In the rows, zero is written as 128.
Each run below is a few steps of one of 6 hidden systems, one row a step.
trace 1, nazu, 9 rows:
[[192 132  59 140 130 129 105 142 130  87 140  98 151 157 169 133 145 105]
 [ 87 160 110 160 160 162 122 115  98 147  60 102 120  85  97 115 128 125]
 [145 128 135 147  89 112  91 148 145 177 180 155 137 119 100 118 181  72]
 [107  99 157  77 148 133 150 129 115 129 139  81 131  78 175  85 139 147]
 [163 170 149  74 113 158 152 106 179 126 117 145 109 135  86 181 142 132]
 [145 132  87 157  91 159 122 118 125  66 130 131 158 137 196 108 152 151]
 [105 125 104 169 177 165 109  74 154 155  99 115  87 107  89 114 116 138]
 [136  93 117 169  95 137 129 193 121 156 180 166 134 120 104 124 170 136]
 [ 90 134 173  86 185 115 127 118 129 121 149 134  90 115 163  79 122 150]]
trace 2, lutu:
[[169  89  75 169 127 146  94 117 153 131 150  89 142  91 121 107 168 108]
 [102 145 141 122 163 151 141 130 138 145  83 115  87  53  79 121 144 162]
 [133 131 138 129  73 151 134 148 146 186 173 170 108 121 135 117 183 121]
 [ 94 102 145 107 126 172 143  66 145 113 130 111 127 105 189  83 130 168]
 [156  95 123 128 132 171 147 107 182 119 151 152 109 156  81 168 114 169]
 [127 129  90 170 146 153 139 180 107  72 132 156 114 126 151 105 148 187]
 [ 76 151 134 155 160 155 125  99 114 167 125 166  91 183 119 118  98 124]
 [111  51 143 134 137 140 141 160  97 130 189 122 178 158 133 115 109 128]
 [133 157 165  67 198 125 137 137 133  82 139 122 111 158 134 139 102 136]]
trace 3, Nudan:
[[108 134  85 190 123 130 111 138 116 192 119 150  77 111 134  91 151 130]
 [ 78  82 181 122  99 113 140 124 132 181 158 154 117  94 122  98 133 147]
 [166 111 154  64 129 114 153 126 181 138 174 141  86 137 132 154 126 152]
 [142 159 113 102 110 147 168 107 139  81  91 142 112 163 174 159  99 175]
 [113 127  90 200 131 123  98  88 134  98 114 162 125 176 125 129  90 139]
 [104  56  96 181 160 121 131 164  88 143 146 109 135 127 122 104  99 152]
 [108 130 169 105 169  90 145 196 103 146 137 144 102 113  84 140 112 138]
 [139 166 157  74  98 102 150 161 107 146 145 151 135 182 158 158 120  95]
 [127 130 147 100 106 106 124  70 135  90 107 107 181 164 149 155  83 100]]
trace 4, niseb (9 x 18):
[[148 123  81 158 153 112  98 145 135 127 171 145  80 146 188  79 147 133]
 [ 65 111 149 132 126 181 171 100 110 162  96 139 113 134 107 137  91 171]
 [146 110 149 132 118  98 108 156 152 101 201 181 147 177 108 142 132 115]
 [124 143 105  97 181 143 160 119 108 116 101  97  87 156 192 123  90 161]
 [111 151 138 157 101 134 128 133 117 117 103 166 164 165  55 186 104 110]
 [142 116 105 137 153  88 103 162  93 111 168 108 147 154 190  90 127  94]
 [ 90 136 148 104 170 149 157 121 100 174  80  88 116 116  82 151  91 123]
 [163 142 144 111  85  96 118 192 125 112 166 151 174 135 106 155 164  90]
 [127 161 123  83 153 120 127  86 120 140  95  71 110 117 198 104 121 107]]
trace 5, guz, 9 rows:
[[ 94 128 194  96 123 161 148  95 157 146 156 178 119 163  98 145 111 140]
 [175  99 108 113 130 156 124 133 146  77 188 123 156 175 176 123 141 132]
 [107 153 115 131 187 177 154 125 108  87  88 124 117 166 109 153  88 162]
 [126 143 112 186 111 152 108 170 100 137 157 166 160 172  99 132 153  89]
 [ 79 105 146 123 183 139 124 129  82 133 143  89 146 122 161  74 115 108]
 [139 145 177  68 143 149 145 142 134 162 149 123 141 146  71 167 131  89]
 [149 170 135  97 107 145 118 125 124  62 132 117 175 126 180 116 170 103]
 [124 164 104 134 161 173 118  63 134 141  77  92 125 146 106 146 104  96]
 [128 107 119 175  90 158 113 154 114 118 131 123 196  93  81 134 167 106]]
trace 6, tezam, 9 rows:
[[ 80 156 138 149 151 131 152 173  98 112  88 162  97 104 104 127 122 181]
 [115 125 154 118 107 130 125 125 139 182 186 175 104 178 152 109 133 109]
 [111  86 158  92 132 150 163 100 128  68 125 109 174 146 145 143  86 164]
 [180 152  97 140 170 141 109 134 174 102 141 150  95 161  71 165 133 129]
 [121 151  82 160 136 138 132 169  70 106 114 128 137 164 189 111 127 126]
 [ 77 128 168 143 153 127 105  91 113 167 128 131 149 154  81 124  98  75]
 [168  66 132  94 133 125 147 180 123 130 180  88 169 128 122 143 134 116]
 [141 208 148  76 162 123 142 145 126 100  78 117 108 111 116 160 130 124]
 [156 163  99 143  64 157 113 114 129 158 137 140 150 164 152 136 164  74]]
trace 7, tezam, 9 rows:
[[143 163  97 160 141 119  78  96 151  93  89 105 130  74 115 111 159 108]
 [126 110  74 176 109 130 120 137 109 201 107 100 106  85 137 100 149 120]
 [ 67 109 181 130 104 107 134 134 114 152 119 138 136  56 111  98 142 143]
 [147 107 156  71 105 119 151 111 181 169 159 136  82 102 142 128 141 153]
 [134 146 127 113  82 148 160 109 154  71  95 157 122 116 154 147 132 194]
 [129 139  92 182 127 136  90  76 171 113 137 172  88 150 140 106 133 146]
 [ 92  65  91 188 144 136 137 130 100 125 127 125 127 141 147 101  88 175]
 [ 92 104 161 140 170  97 129 161 124 144 152 167  97 141  70 134  96 150]
 [141 120 148  79 121 105 167 177 113 133 170 148 119 185 169 147 108 145]]
trace 8, Nudan:
[[173 153 126 106 176 114 102 147 134  94 145 103 155 163  93 163 122  74]
 [129 162 106 126 123 157 137 153  70 107  86  85 186 129 145 137 139  94]
 [113 162 143 155 134 112  70 108 128 129 123 121 166 108  81 116 155  53]
 [154 103 115 111 115 149 125 147 117 164 150  68 165  87 137 111 175  81]
 [129 179 167  88 126 140 116 106 155 119 102 115 128  57 101 128 174 113]
 [170 158  94 129  81 172 115 100 163 154 140 128 120 126 158 122 185  97]
 [ 95 112 140 141 115 170 118  57 158 111 112 121 134  71 146  84 150 157]
 [158 105  96 155 142 174 118 121 179 151 157 144  81 105  93 122 165 156]
 [ 96 132 137 123 128 175 158 140 124 123 136 156  93 104 170  87 155 192]]
trace 9, niseb, 9 rows:
[[166 130  97 150 133  67 116 171 135  58 129 150 128 143 121 157 112 151]
 [103 161  81 169 145  97 125 136  86 155  75 123  86 137 160 118  95 133]
 [ 91  90 152 159  84  91 130 148  96 179 139 142 166 139  89 140 101 102]
 [141 100 155  76 163  56 130 158 127 138 170 103 112 123 155 119 108 121]
 [149 169 131  75 117 110 174 141 127 141  68 119  99 121 114 188 104 143]
 [151 158 111 148  55  66 101 125 127  96 106 146 168 135 151 148 130  96]
 [123  93  84 151 150  90 106  92 117 155  99  62 126 102 151 108  97 107]
 [121  94 138 146 120  95 137 178 122 154 116 128 127  63  56 143 135 145]
 [140 156 140 104 102  72 121 158 140 162 149 154  81  98 174  99 163 125]]
trace 10, lutu, 9 rows:
[[172 134  72 145 159 126 108 119 166 108 151 143  71 166 164 120 125 150]
 [ 78 112 110 170 131 147 163 147  83 129  80 136 125 138 108 141  82 182]
 [114 118 151 156 147  84  90 149 134 132 190 183 118 166 113 103 127 104]
 [121 103 122  83 168 121 168 147  85 152 123  75 118 152 181 127  82 136]
 [122 149 183  95 101 100 139 132 134  90 133 167 164 169  93 181  97 121]
 [176 144  66 138 134 102 102 142 113  92 133 101 143 162 188 125 132  96]
 [ 94 150 129 145 145 113 125 104 104 133  55 105 143 122  74 159  84 109]
 [157 119 121 148 112  74  86 181 124 151 170 131 150 114  98 126 164  71]
 [108 159 144  75 146 109 142 114 109 154  85  74 115  78 168 107 129 115]]
trace 11, nazu, 9 rows:
[[152 139 127 103  55 104 135 109 169 151 128 148  96  92 173 123 156 145]
 [115 104 126 121  86 132 149  68 167 121 101 135 104  90 166 119 118 188]
 [147  99  97 161  97 120 133 106 179 126 124 165  82 121 120 145 118 188]
 [106  98 100 173 120 106 140 143 126 127 126 170  74 124 158 106 110 200]
 [ 92 105 145 146 131 103 139 115 138 167 143 184  75 162 119 128  83 165]
 [110  74 148 128 118  95 152 148 119 118 165 164 134 180 140 143  76 165]
 [117 118 132 117 174  85 146 136 116  96 118 140 112 183 120 162  55 155]
 [129 138 105 152 125  97 136 158  88 121 108 146 145 204 120 175  72 113]
 [ 97 131 127 160 149  65  99 136  85 120 111 119 162 157 120 130  78  83]]
trace 12, guz (9 x 18):
[[116 139 151 100 177  70 114 122 111 158 110  89 130 132 101 143  81  78]
 [166 155 139  91  80  84 136 178 108 124 117 108 172 109 121 166 146  86]
 [124 186 124 118 130  75  95  80 133 111  72 101 124  98 156 120 121  93]
 [152 118  97 140  77 111 127 108 131 179  90  91 146 102  97 167 124  92]
 [121 117 135 150 114  73  96 123 142  98 107 119 140  40 113 105 149 138]
 [155 136  97 118 122 103 129 121 157 196 105 110  55  77 128 128 143 134]
 [109 112 151 129  44 109 147 105 156 131 112 163 127  82 145 128 139 171]
 [158  91  98 138 137  95 107  81 190 132 151 137  77 126 144 118 110 153]
 [139  90 100 140 103 131 178 163 128 118 108 143 104 120 127 160 102 210]]

Name the system that made each run.
trace 13, 2 rows:
[[169 135 107 109 131 136 133 148 153  91 176 158  99 164 189 114 148 156]
 [ 88 151 119 148 146 168 141  75 114 103  78 139 127 178 133 143  78 148]]
 : tezam
trace 14:
[[ 94 154 173 130 164 103 106 122 137  97 157 191 112 170 124 113 109 131]
 [147 112  94 115 141 158 169 144 105 154 134 118 116 209 156 160  87 140]]
 : niseb
trace 15:
[[128  85 169  84 159 111 111 101 150 158 168  84 141 102 121 101 127  91]
 [173 137 137  66 119 151 175 175 130 106 119 104 142 107 112 175 147 147]]
 : nazu
trace 16:
[[105 100 171 122  74 133 122  86 128 143 156 134 193 161 125 133 116  85]
 [165  99 120 100 193 121 111 126 145  76 148  73 148 117 116 130 120 118]]
 : guz
trace 17, 2 rows:
[[106 151 153 119  98 115 163 175 115 163 126 192  93 143 114 151 118 158]
 [115 128 173  96  98 113 127  96 149  98 169 164 148 174 181 118 117 125]]
 : tezam
trace 18:
[[ 79 147 141 142 148 166 120  63 118 167  95 121 137 154  98 128  96  92]
 [153  66 134 134 134 132 116 172 130 123 192 109 176 116  93 126 151 106]]
 : lutu
trace 19, 2 rows:
[[ 58 151 161 129 132 107 123  72 126 131  88 143 104 104 163  89 104 147]
 [160  75 122 128  82 122 138 111 167 178 163 138 132 159 101 170 108 120]]
 : nazu
trace 20:
[[162 122  89 133 127 104 133 123 146 144  72  91 109  88  77 175 111 136]
 [139 166  98 163  71  71 109 172 114 132 107 158 116  94 152 120 164 126]]
 : nazu
trace 21, 2 rows:
[[116 173 121 128 151  82 120 144 107  98 122 157  96 175 190 114  99 137]
 [120 113 121 129 106 108 149 127  95 174 117 125 146 200 127 171  68 100]]
 : guz
trace 22, 2 rows:
[[147 181 133 118 142 148 114 142 130  48 102 118 169  97 100 146 161 119]
 [150 184  83 154 129 169 101 124 120 169 106 114 123 137 111 130 161  70]]
 : lutu
trace 23 (2 x 18):
[[106 124 105 145 127  89 126  92 136 197  85 116  64  97 143 115 100 139]
 [115  93 154 140  48  80 144 145 139 160 137 175 131 108 110 145 125 151]]
 : nazu
trace 24:
[[118 139 136 134  84 114 163 159 115  65 100 175 143 142 142 160 104 186]
 [136 135  84 175 155  81  87 120 134 142 144 151  90 189 143 122  94 108]]
 : guz
trace 25 (2 x 18):
[[155 116  94 146 119 115 152 169 128 115  83 125 116  99  73 179 117 173]
 [111 158 106 180 106  75  98 156 125 136 122 177  88 101 146  91 155 142]]
 : guz
trace 26, 2 rows:
[[154 104 142 108  93 113 134  92 156 105 118 110 185 140  89 186  99 106]
 [171 144  75 153 155  96  99 156 132  65 106 102 131  92 123 132 145 132]]
 : guz
trace 27:
[[118 140 109 126 157  97 115  71 147 192 109 119  60 144 150 119  88 114]
 [136  72 143 125  52 113 162 153 126 128 137 136 180 124 106 167 114 146]]
 : guz
trace 28, 2 rows:
[[104  98 158 131 144 149 158 161 103  72 128 140 180 150  80 159  96 160]
 [145 186 113 124 186 101 101 170 113 112 146 144 100 170 140 122 129  96]]
 : niseb
trace 29, 2 rows:
[[129 159 148 134 152 146 104 144 115  88 124 116 190 122  59 151 147  82]
 [169 147  97 100 161 140 116 154 113 167 149  72 119 124 156 113 164  70]]
 : tezam
trace 30 (2 x 18):
[[ 96 143 169 110  61 149 140  84 130 134  91 124 175  83 126 131 144 115]
 [186 101 105 117 114 104  99  93 191 113 151 106 124  94 136 124 152 120]]
 : nazu
trace 31:
[[126 160  98 152  82 130 141 131 142 178 104 165  66 103 147 124 155 157]
 [ 90  98 150 139  88 104 122  80 157 159 148 167  97 117 165  89 120 161]]
 : Nudan
trace 32 (2 x 18):
[[113 119 132 150 147 121 118 150 147 158 125 138  85  49  77 105 161 153]
 [111 126 139  99  93 132 167 147 121 175 138 147  85 102 181 103 147 165]]
 : tezam
